In the rows, zero is written as 128.
Families of rows that turns and mirrors carry onto each other, the same ones carrying the whole set onto itself: the rest of each named row's family, in list order
5 families of 6 rows
j439: [111 153 118 120 165 105 131 125 143 140 141 117 157 132 117]
j244: [137 151 111 125 139 106 136 156 124 113 179 122 142 125 108]
j495: [112 121 119 118 162 112 123 113 126 132 151 133 137 138 115]
j775: [99 136 116 113 151 94 110 150 145 126 158 112 117 132 131]
j275: [108 154 120 128 162 91 114 140 151 134 134 110 124 122 119]
j700: [142 158 114 134 145 104 138 147 124 117 165 124 144 118 99]
j71: [123 142 134 135 129 81 134 163 136 135 157 106 156 126 137]
j387: [128 106 134 135 126 88 126 147 117 127 166 126 134 132 133]
j538: [125 138 115 144 125 107 121 145 118 127 133 139 145 124 155]
j720: [115 139 119 124 167 108 127 112 133 137 138 127 146 132 110]
j311: [124 141 114 144 126 106 121 147 120 127 131 136 148 123 155]
j133: [103 151 115 110 159 105 129 138 146 138 155 111 159 138 127]
j298: [142 142 114 131 142 107 135 144 116 112 173 131 136 122 102]
j550: [111 142 123 131 163 93 111 128 143 131 132 118 116 121 114]
j954: [123 141 113 144 125 106 121 149 120 127 132 137 148 123 156]
j658: [124 138 114 144 124 107 120 147 119 125 134 138 146 124 156]
j173: [144 150 116 134 145 105 137 142 119 114 166 130 140 119 98]
j27: [125 140 114 145 126 106 120 145 119 127 131 138 147 123 154]
j570: [139 159 112 129 143 104 139 153 127 116 172 121 146 121 105]
j146: [121 122 132 129 124 85 130 162 128 129 170 114 145 133 142]
j906: [105 119 115 108 155 111 122 126 129 129 166 127 138 145 126]
j416: [104 124 118 118 153 96 107 139 137 125 156 121 107 131 126]
j962: [138 142 112 126 139 107 134 151 118 111 179 128 137 125 106]
j106: [123 140 114 143 124 106 121 148 119 126 134 137 146 125 157]
j357: [140 132 141 151 140 83 134 133 123 137 135 124 144 118 117]
j43: [101 133 113 104 153 107 124 139 138 132 168 116 149 145 131]
j136: [133 146 138 146 137 79 137 148 135 139 138 111 155 118 125]
j790: [137 111 139 145 134 87 128 131 115 130 149 131 132 124 121]
j645: [101 151 118 120 156 90 113 151 152 131 148 106 125 128 129]
j301: [109 127 121 127 159 95 108 128 135 126 142 123 108 126 117]

Same family as j244: j700, j298, j173, j570, j962
Same family as j720: j439, j495, j133, j906, j43
Same family as j136: j71, j387, j146, j357, j790
Same family as j301: j775, j275, j550, j416, j645

